Each path below is one point turned by a fixed rotation once a step. After each direction that follows a path, write how fast that rotation turns it, in degrees a step (0 if it stays still).
Each turn is a multiple of 5 degrees from 10 to 175, or 0.
Each row of a path follows its step; steps can be skipped.

step 0: [0.831 0.243 -0.542 1.475 0.791 0.113 0.274 1.228 2.553 1.542 0.771 2.088 -0.345 -4.293 1.378 2.597 0.341 2.635 -3.043 0.805 -1.836 -0.713 -2.105 -2.336 -2.299 -0.441 0.331 -0.444 0.949 1.077 -1.714 -1.557 1.751 1.123 -1.196 -2.622 0.314 4.645 -1.270 -0.482 2.385 -0.094 0.439 -0.114]
step 1: [-0.435 -1.094 1.021 0.260 -0.053 0.594 0.792 3.594 -1.053 2.767 0.068 1.294 1.711 0.909 -0.717 -0.314 2.036 -2.050 0.373 4.272 1.125 -2.439 0.320 -1.640 -0.772 0.663 -3.149 -1.436 -2.122 -1.045 0.935 5.289 -0.945 1.331 -0.111 -0.095 -1.278 0.959 1.572 0.786 -2.522 0.047 0.242 1.736]
step 2: [-0.294 -3.087 1.826 1.437 2.158 -0.716 0.695 -3.025 0.628 3.107 -2.792 0.565 -0.599 0.759 -1.944 0.377 1.005 -0.492 1.332 -2.141 1.190 -2.248 1.893 1.174 2.516 -1.106 -0.481 -1.418 -0.985 2.889 0.201 -1.602 -0.439 0.948 3.972 -0.511 3.434 0.762 -1.932 -1.344 0.799 1.094 1.348 -1.497]
step 3: [3.217 0.199 -1.052 -0.562 0.506 1.751 0.154 0.764 2.816 -0.560 0.506 -0.947 0.667 -4.457 0.947 -0.243 -0.554 2.788 -0.099 -1.898 -0.299 -2.105 -0.249 2.467 -1.031 0.117 -0.159 0.810 2.228 0.878 -0.746 2.351 -2.681 0.053 -1.932 1.551 0.966 0.625 0.109 -1.964 -3.653 3.351 -3.472 -1.565]
step 4: [-0.533 -2.519 3.391 -1.010 -1.545 0.634 -0.133 -0.986 1.208 -0.452 1.715 2.584 2.493 1.384 4.828 0.377 -2.058 -0.316 1.718 2.454 -1.362 -3.975 -0.576 -1.666 0.972 -2.491 -0.846 1.261 0.725 -1.260 -1.740 0.993 1.624 0.062 0.674 -2.224 -2.655 -0.054 -1.441 0.739 1.708 0.516 -0.897 0.001]
step 5: [-1.181 1.328 1.394 1.506 0.490 -1.120 4.599 1.657 1.252 -1.046 -1.295 3.376 0.907 1.949 -4.126 0.070 -1.493 1.069 -1.821 -0.687 -0.156 -0.424 0.653 -2.145 -1.243 1.453 0.348 -0.137 -0.898 -1.690 0.142 2.716 0.210 1.376 0.360 -0.869 4.109 -1.999 -1.154 1.698 0.725 2.281 0.787 -2.211]
step 6: [3.029 -0.720 -0.390 1.512 2.609 3.097 0.197 3.027 2.271 2.896 1.194 -0.123 -6.555 0.442 -0.365 1.197 -0.544 -0.643 1.184 0.125 0.419 -0.351 0.114 -0.078 0.238 -0.407 0.085 1.290 -0.751 1.133 -0.943 1.485 2.360 -1.195 0.098 -0.968 0.376 -0.234 -0.827 -4.725 0.151 -1.006 -0.999 -0.305]
step 7: [-1.314 -0.925 2.278 0.507 -1.891 2.049 -1.875 0.457 0.112 -0.795 0.401 0.388 1.807 -2.892 0.188 0.651 -2.134 0.175 -2.281 1.271 0.755 -2.549 0.490 1.091 -0.481 1.062 -6.795 0.531 -1.389 1.923 0.041 -1.354 1.420 -0.646 -1.198 0.973 -0.636 -0.475 -1.437 -0.385 -2.647 0.305 3.017 -1.664]
step 8: [-0.625 0.132 1.736 1.493 -0.756 -0.866 1.330 -0.679 -2.347 2.209 0.236 -0.218 1.447 3.883 -0.836 -3.027 -0.438 4.092 -0.187 -1.784 -0.511 -2.213 -0.615 -0.734 0.983 0.808 0.227 -0.680 1.189 -0.140 0.176 0.123 0.521 5.608 0.188 -0.772 -1.520 1.395 -2.656 -2.006 -1.551 -0.847 -2.793 -0.727]
Directions:
[0.019 -0.796 0.320 -0.695 -0.049 0.332 0.468 0.410 -0.265 -1.279 -0.486 0.233 0.400 -0.270 0.089 -0.199 0.320 0.375 0.531 0.610 1.467 0.245 -0.443 0.576 0.080 -1.227 1.065 -0.382 0.302 0.406 -1.240 0.540 -0.284 -0.068 0.548 0.606 0.512 0.097 -0.793 0.039 -0.067 0.652 0.048 0.705]
45
[-0.145 0.137 0.098 -0.611 0.200 -0.032 0.233 -0.492 0.605 -0.361 0.428 -0.087 0.711 0.331 0.020 0.753 -0.839 0.193 1.258 -0.462 -0.646 0.044 0.238 -0.429 0.118 -1.204 0.134 0.549 0.329 -0.442 0.606 0.074 -0.687 -1.090 0.186 0.235 0.520 -0.620 0.433 0.767 0.359 0.413 -1.712 -0.633]
55
[-0.050 1.510 -0.163 0.175 0.145 0.769 0.124 -0.195 -0.689 0.008 -0.293 -0.264 -0.407 -0.090 0.947 -0.185 -0.154 -0.171 0.871 0.295 0.362 0.128 -0.198 -0.377 1.376 1.181 0.460 -0.270 -0.754 0.321 0.331 0.960 -0.434 -0.102 0.636 0.218 1.132 0.345 -0.223 -0.043 0.637 0.147 0.320 -1.104]
100
[-0.036 0.308 -0.076 0.300 -0.513 0.177 0.133 -0.776 0.299 -0.196 0.314 1.011 -0.408 0.201 -0.985 -0.855 0.303 0.134 -0.361 0.188 0.193 0.491 -0.101 0.700 0.027 -0.305 -0.012 0.311 -0.246 -0.496 1.341 -0.876 -0.609 0.713 1.397 -0.606 0.124 0.098 -1.596 0.807 -0.286 0.212 -0.166 -0.375]
125
[0.032 0.182 -0.376 0.640 -0.047 -0.749 -0.433 0.877 0.174 -0.242 -0.806 -0.312 0.972 0.494 0.600 -0.187 -0.842 -0.302 -1.754 0.543 0.288 -0.868 0.475 0.361 1.054 -0.479 0.011 -0.121 -0.221 0.267 0.125 -0.970 -0.185 -1.025 0.631 -0.527 0.801 -0.390 -0.027 -0.090 0.329 -0.183 -0.137 0.228]
140

step 0: [0.595 -2.541 -0.377 -0.779 -1.365 -0.343 0.660 0.859 0.007 0.895 -1.576 -0.280 -1.196 1.754 2.338 -0.250 0.445 -0.636 3.724 3.000 1.261 -0.510 -3.474 -1.437 -3.805 1.117 -1.775 -3.103 -2.491 -2.061 -0.629 0.594 0.869 -3.436 0.175 -0.871 2.265 0.728 1.504 -2.202 -1.615 3.451 1.799 -1.637]
step 1: [-2.555 -0.607 -2.669 -0.515 -2.905 -0.043 0.143 1.354 -1.430 2.713 4.577 -1.727 1.773 0.929 0.700 0.328 0.548 -1.261 -0.733 -2.184 -0.782 -2.343 -3.423 1.336 3.068 -0.164 -1.254 -2.500 -1.169 -2.086 0.224 -2.098 1.879 -2.596 2.978 0.111 -0.540 0.704 -2.132 -0.470 0.342 1.921 -0.419 -2.622]
step 2: [1.132 -0.591 -1.343 -2.812 3.416 1.420 0.035 -1.143 -0.619 2.323 2.463 -2.219 -0.864 0.273 0.119 1.573 -1.537 1.019 2.037 2.069 0.672 -2.982 -2.761 -3.601 1.896 3.006 -0.284 1.955 -1.528 0.092 -3.295 -0.885 -1.481 0.491 2.511 1.117 -1.798 -0.832 0.609 -0.469 -1.925 0.934 2.475 -1.510]
step 3: [0.297 2.411 -0.007 0.165 -0.070 2.538 -0.093 3.534 0.281 4.951 0.422 -2.109 1.631 -0.946 1.746 -0.453 -1.752 0.324 2.004 0.619 2.791 0.586 -0.321 -3.031 -3.961 0.396 -2.269 -0.539 1.183 -1.871 0.282 -0.540 3.005 -2.217 0.243 -2.449 0.115 -0.315 -1.189 -1.236 0.156 2.918 1.317 -1.661]
step 4: [-1.898 -0.471 -2.228 0.006 -3.626 -0.117 -2.147 4.273 0.680 0.248 3.090 0.419 1.497 -1.688 2.887 3.761 -0.780 0.830 -1.850 0.495 -1.139 -0.210 -1.164 0.334 2.649 1.602 -1.869 1.828 -0.865 -0.701 -2.096 -2.433 0.735 0.472 -0.743 -1.686 -1.932 0.578 -0.795 -0.285 -2.084 2.040 3.230 -0.657]
step 5: [1.309 -1.841 -1.812 -3.136 -0.570 3.443 -1.099 0.998 0.970 -0.751 -1.419 0.290 -2.165 1.936 1.428 0.572 2.145 0.555 2.890 2.908 0.656 -2.320 0.415 -3.572 0.861 1.653 -2.206 -1.278 -2.499 -1.013 -3.431 -1.098 -0.895 -1.178 1.167 -1.887 2.002 0.627 1.742 -2.311 -0.682 1.867 2.546 0.183]
step 6: [0.912 2.450 -1.519 -2.127 -2.032 -1.202 0.489 3.409 1.058 3.817 0.863 -2.466 -0.421 1.818 1.475 0.933 1.594 -1.526 0.084 -1.886 0.365 -1.272 -0.642 0.133 -0.449 -2.356 -4.921 -2.901 -0.327 -1.931 1.776 -3.511 0.632 -2.422 2.943 -0.662 -0.010 0.382 -0.824 0.684 -0.302 0.940 -0.371 -1.846]
step 7: [-1.102 -0.038 -1.057 -2.288 -0.706 -1.214 -0.021 0.480 -0.215 1.579 3.531 0.448 0.554 -0.220 -0.607 1.828 0.188 0.944 0.144 0.504 -0.541 -1.265 -4.431 -2.109 0.565 0.441 -3.036 1.265 -3.567 0.398 -1.959 -1.035 -2.194 1.220 0.717 0.793 -4.758 -2.470 1.151 -3.167 -3.120 -0.629 2.044 -0.993]
step 8: [0.630 0.986 -1.878 -2.220 -0.802 3.289 -0.918 1.332 1.342 1.335 1.442 -1.175 1.129 0.754 -1.179 -5.184 0.161 2.588 3.227 2.198 1.204 -0.563 -0.352 -4.132 -1.299 -0.293 -2.360 0.825 1.072 -3.204 -1.117 0.669 0.719 -1.030 1.018 -2.003 -0.295 -0.335 -1.904 -3.061 -0.854 2.326 -0.047 -0.666]
Directions:
[-0.113 -0.696 -0.852 0.597 -0.170 -0.098 -0.346 0.598 0.218 -1.210 0.234 0.697 0.351 0.231 0.669 -1.241 0.389 0.143 0.013 0.558 -0.478 0.695 -0.287 0.742 0.696 0.416 0.374 0.714 -0.176 -0.768 -0.690 0.003 -0.080 -0.927 -0.556 -0.069 0.582 0.471 0.026 -0.916 0.051 0.826 -1.018 -0.500]
90
[-0.038 -0.329 0.225 -0.303 0.647 0.530 0.116 -0.728 -1.257 -0.561 0.409 0.999 -0.667 0.733 0.408 1.193 -0.043 0.731 0.723 0.740 -0.583 0.875 -0.218 0.507 -0.604 -0.095 -0.049 0.575 -0.145 -0.216 -0.582 -1.061 -0.867 0.821 -0.067 0.640 -0.145 -0.654 -0.196 0.000 -0.111 -0.032 0.527 -0.311]
140
[-0.016 0.229 -0.232 -0.138 -0.858 -0.608 -0.060 1.219 0.423 -0.862 -0.635 0.715 -0.714 0.905 0.254 1.205 0.519 0.105 0.149 0.090 0.635 0.614 1.085 -0.006 0.447 0.601 -0.331 -0.973 -1.039 -0.230 0.244 0.512 0.223 -0.297 0.167 0.603 0.142 -0.590 0.414 0.561 0.336 0.128 0.133 0.908]
60
[-0.252 1.288 0.374 1.044 0.950 -0.298 0.712 0.363 0.468 0.424 0.832 -0.372 -0.040 0.567 -0.154 -0.371 -0.223 0.699 0.467 -0.379 0.447 0.678 0.270 -0.917 0.543 -0.021 0.580 0.912 -0.799 0.481 -0.077 0.259 0.135 0.186 0.529 0.472 -0.731 -1.139 -0.555 -0.644 0.134 0.500 -0.685 -0.271]
70
[-0.583 0.498 -0.724 0.600 -0.178 -0.499 -0.856 -0.332 -0.731 -0.090 0.162 -0.279 -0.072 -0.632 0.580 0.242 -0.067 -1.258 1.531 -0.208 -0.680 0.701 -0.529 0.476 0.208 0.164 -0.743 -0.256 -0.511 0.942 0.378 0.034 1.083 0.063 -0.652 -0.368 -0.536 -0.214 -0.504 -0.650 0.140 -0.811 -0.025 0.463]
120
[-0.367 0.401 -0.844 -0.011 -0.447 -0.171 0.208 0.522 0.036 -0.580 0.735 -0.825 -0.138 0.243 0.314 0.145 -0.624 -0.269 -0.432 0.023 0.679 -0.592 0.760 1.296 -0.952 -1.339 0.205 0.035 0.755 -0.692 -0.241 -0.574 0.974 0.584 0.683 0.540 0.425 -0.450 -0.254 -0.904 0.691 -0.308 -0.080 0.029]
140

step 0: [-2.243 -0.188 0.124 0.602 -0.937 -1.729 -2.117 1.692 -1.519 0.877 0.625 -0.668 -5.938 -0.723 -0.536 0.932 0.869 -3.015 -4.354 1.018 -3.085 1.440 -0.737 1.212 -1.713 -2.762 -0.407 -0.710 0.319 0.783 0.731 1.175 0.678 -0.464 1.432 1.496 0.469 -3.721 -1.039 0.505 -0.714 -4.971 2.497 0.297]
step 1: [0.975 0.626 -2.606 0.878 0.531 -1.313 -0.053 1.267 -2.967 3.096 -1.587 0.541 -2.044 1.714 0.657 -2.455 -0.797 -1.202 0.212 -2.205 1.103 0.281 1.123 -2.607 -0.801 -1.819 0.403 -3.254 0.021 1.479 -6.154 0.425 -1.250 0.438 -0.491 2.341 2.568 -1.457 0.283 -3.968 2.373 2.367 1.471 1.491]
step 2: [-4.525 1.636 0.476 -1.692 1.758 1.794 -1.399 -0.687 1.396 1.677 0.322 -2.352 0.484 1.105 2.080 1.193 1.829 -0.334 -3.226 -2.027 0.977 -2.135 -0.172 3.767 2.093 -0.533 -0.064 -2.534 2.368 -0.284 -1.183 1.032 0.294 0.632 0.277 4.651 -2.393 -1.674 1.554 -3.317 -0.418 0.073 -3.360 -0.018]
step 3: [-2.854 0.213 0.036 -2.715 -1.446 -0.227 0.995 1.529 -1.052 -0.041 -1.613 0.579 4.090 -0.943 1.247 -2.286 3.452 2.859 0.297 1.408 -0.312 -1.053 0.097 -2.140 -0.771 -1.920 -0.028 0.331 -0.796 -2.727 -1.785 0.538 -2.869 -4.725 2.193 1.245 -2.284 2.201 -2.791 -2.609 1.247 1.033 0.726 2.785]
step 4: [-2.351 2.294 2.242 -1.453 0.725 1.095 -1.680 -0.992 -0.396 3.518 2.525 2.634 -0.736 -2.655 -0.685 -3.250 -2.463 -3.542 -2.743 -0.845 1.967 -2.779 0.800 0.081 1.767 -0.822 1.182 1.485 -2.059 0.836 4.051 0.611 -1.756 -1.762 0.584 -0.528 -3.440 0.515 -1.958 1.519 -1.506 -0.033 0.063 1.463]
step 5: [3.716 0.125 -2.307 -0.292 -1.006 1.615 -0.646 -2.005 1.717 -0.205 1.600 0.957 -0.025 0.164 -0.121 0.101 -0.297 -0.012 -1.231 -1.392 2.593 1.084 1.600 1.061 -0.522 -1.875 1.383 -0.155 -2.288 -0.400 -4.063 3.163 -1.129 -3.726 0.801 -2.357 0.149 3.775 0.007 2.489 -1.491 5.625 1.381 0.234]
step 6: [2.856 0.877 1.349 -0.971 0.290 0.827 1.906 -3.115 0.512 1.366 -0.815 -2.996 -2.612 -1.220 0.998 0.709 0.938 1.804 -0.484 -0.836 0.375 0.316 -0.209 2.694 6.059 0.193 0.766 4.316 2.143 0.408 0.629 1.431 0.379 1.336 1.772 -3.627 -1.275 -0.188 -1.476 -0.912 -3.556 -0.255 -2.060 0.389]
step 7: [4.211 -1.874 1.714 -0.387 -0.474 0.495 2.177 -1.358 -2.270 -1.484 -1.295 -4.860 -1.302 -3.592 0.319 -0.149 -1.096 2.864 1.178 1.329 -1.553 1.446 -1.273 1.627 -3.213 0.807 0.111 0.918 -4.198 -2.215 0.044 -2.113 0.169 -1.963 1.064 1.434 0.033 -0.741 -3.047 0.933 1.234 2.689 0.181 0.553]
step 8: [-0.943 1.022 3.051 3.065 0.693 0.938 0.768 1.950 -3.010 0.231 -1.522 -1.009 -0.471 -0.293 -0.258 1.662 -1.327 -3.270 -1.716 -1.089 0.175 2.309 -0.787 -1.191 1.395 2.211 -0.804 5.414 -3.094 3.920 -0.925 -2.208 0.494 3.623 0.339 0.549 -3.022 0.537 0.987 1.806 1.068 0.757 -0.559 -1.751]
Directions:
[1.482 0.117 -0.411 -0.314 -0.367 0.436 -1.049 0.248 -0.329 -0.418 0.168 -0.215 0.916 0.609 0.748 0.402 -0.001 -0.335 0.118 1.407 -0.119 -0.316 0.162 -0.850 -0.635 0.797 0.474 0.032 0.155 -0.200 -0.433 -0.119 -0.273 -0.478 0.538 -0.356 0.080 -0.826 0.288 -0.407 0.420 0.916 0.605 1.144]
170
[-0.211 -1.015 0.899 0.034 0.361 -0.311 -0.170 -0.579 0.171 0.127 0.325 -0.805 -0.429 -0.620 -0.027 -0.628 0.040 0.702 -0.257 -0.165 0.988 -1.846 1.240 -0.184 -0.122 1.090 -0.638 -0.414 -0.267 0.186 -0.247 -0.205 -0.678 0.333 0.013 -0.570 0.578 -0.657 0.639 0.208 -0.054 -0.332 0.271 0.173]
145
[-0.609 -0.241 -0.740 0.284 0.247 1.132 0.042 -0.644 -1.119 -0.892 -1.277 -0.636 -0.401 -0.341 0.172 -0.571 0.282 0.038 -0.506 -0.035 -0.809 0.297 -0.703 -0.038 0.165 0.285 -0.684 -0.219 -0.498 0.550 0.045 -0.184 -0.060 0.529 -0.450 0.314 0.805 -0.716 0.236 -0.988 -0.965 1.004 -0.190 0.167]
60
[-0.740 -0.208 -0.106 0.351 0.860 0.440 -0.058 -0.064 0.623 0.136 -0.118 -0.797 0.220 -0.738 0.971 0.420 -0.825 0.120 -0.510 0.094 0.608 0.590 -0.248 0.647 -0.691 0.203 0.839 -0.684 0.867 0.007 1.381 0.973 0.480 -0.586 -0.145 0.193 -0.010 -1.209 -0.333 0.777 0.121 0.241 0.565 -0.046]
160
[0.626 -0.107 -0.333 -1.035 0.291 -0.231 0.287 -0.155 -1.307 -0.393 0.340 0.084 -0.335 0.282 0.907 -0.442 -0.540 1.089 -0.078 0.076 0.849 -0.061 -0.105 0.028 -0.468 0.652 0.487 1.472 -0.384 0.063 0.014 0.436 0.176 -0.114 -0.503 0.290 -1.206 0.284 0.147 0.396 -1.065 0.215 -0.187 -1.070]
25
[-0.656 -0.994 0.416 -0.906 -0.956 0.816 0.680 0.243 -0.105 -0.760 0.501 0.521 0.677 0.163 0.199 -0.107 -0.821 -0.719 0.302 -0.315 0.968 -0.739 -0.501 0.261 -0.258 -0.827 -0.249 -0.098 0.381 0.261 0.724 0.570 -0.397 0.178 0.839 -0.045 0.071 0.484 0.433 -1.468 0.170 0.337 0.401 -0.287]
45
